The same turns and mirrors carry the whole set onto itself, and each row onto the other rows of its family. Which rows share a family with each named row? Give them in list order.
These 18 rows form 3 families of 6 rows each.
sede: [ 13  26 -15  -7  -9  -8   7   0  -2   5 -23 -23]
pena: [-17 -16  -9  20   9 -18   7   3  17   5   1   0]
pinuv: [ 17  22 -26  -6   1  -5   4  -1  -8  -4 -20 -20]
Ronir: [ 13  34 -14 -13   1 -12   5   0  -4   3 -19 -14]
Bis: [ 13  20 -18 -10   3  -3   6   0 -15   3 -24 -16]
mil: [-14  -8  -7  17   6 -27   2  12  26  -3  -2   2]
Patum: [ 11  20 -14 -12  -2  -5   6   2 -12   4 -27 -18]
vod: [-11 -22 -10  19   8 -23   2   7  15   0  -3  -2]
duvud: [ 14  29 -20 -15   4 -13   1   2  -7  -5 -21 -15]
kuga: [-12 -11 -12  21   7 -23   3   9  24  -3   1   1]
peke: [-20 -12  -1  12   7 -25   4   8  20   5  -4   0]
memet: [ 16  29 -22  -4   1  -4   8  -5  -8   2 -15 -17]
tofen: [ 13  22 -18 -12  -5 -10   3   4  -3  -3 -26 -24]
kife: [-19  -8  -6  13  17 -25   3   5  15   3   2   7]
Volog: [-15 -15  -2  10   8 -32  -1  11  17   0  -7   1]
tipad: [-12 -14  -9  14  18 -28  -1   6  11  -3   1   7]
Zigo: [-13  -6 -10  18  11 -25   2   9  23  -4   3   5]
pes: [ 11  24 -15 -14   4  -7   5   2 -14   2 -25 -13]

Which other rows belong to the same family as memet? sede, Ronir, vod, Volog, tipad
Which other rows belong to the same family as tofen? pena, pinuv, duvud, peke, kife

The same turns and mirrors carry the whole set onto itself, and each row onto the other rows of its family. Which rows share a family with each named row? Give them in list order.
These 15 rows form 5 families of 3 rows each.
sos: [  8  -8  16  -3  -9 -18   2  17  -9  20  -2   1 -17]
moze: [ -4   4  -4  -3  -7  -3 -15  -1  -7 -16  17 -30  -4]
kaba: [-13  -9  -1  -7   7   4  -2 -18  -8 -15   8 -12  -5]
dur: [  3   1 -14  -7   1   8  -5  -3   4 -24  13 -17   0]
Tuz: [  5 -28   5  -5  -3   1  16   6   1  17  19  -1 -15]
Gog: [ 21  -6  18  10 -13   2  -7   3 -19 -23   2   2  17]
vepu: [ -9  -1   6  -6   2 -20 -14  -8   8  -3  -2  -6 -13]
meles: [ -7  -5  -7   1  -1   5  -9 -10  12 -21   7 -15   3]
voka: [ 11 -28  18  -5  -2  -1  14   4 -20  12  16   8  -9]
pifev: [ 29 -13  16  14 -22   0   0  14  -1 -12   7   4  14]
zeti: [ 30  -8  21   9 -14 -13 -19  15 -11  -8  21  -1  11]
mede: [  9 -25  12 -13 -10 -17   7   0  -8  10  31  -9 -20]
miv: [ 16 -24   0 -16  -1  -1  17   3  -1   7  27   1 -16]
Tevud: [ 15   3  17   4 -24 -21  -8   6  -4 -15 -11  -4   0]
zenes: [ 38  -9  10   4 -11   1  -4  16  -3 -14  16   9  13]

Which other rows belong to the same family as miv? dur, zenes
Which other rows belong to the same family as kaba? Gog, voka
Which other rows belong to the same family as moze? zeti, mede

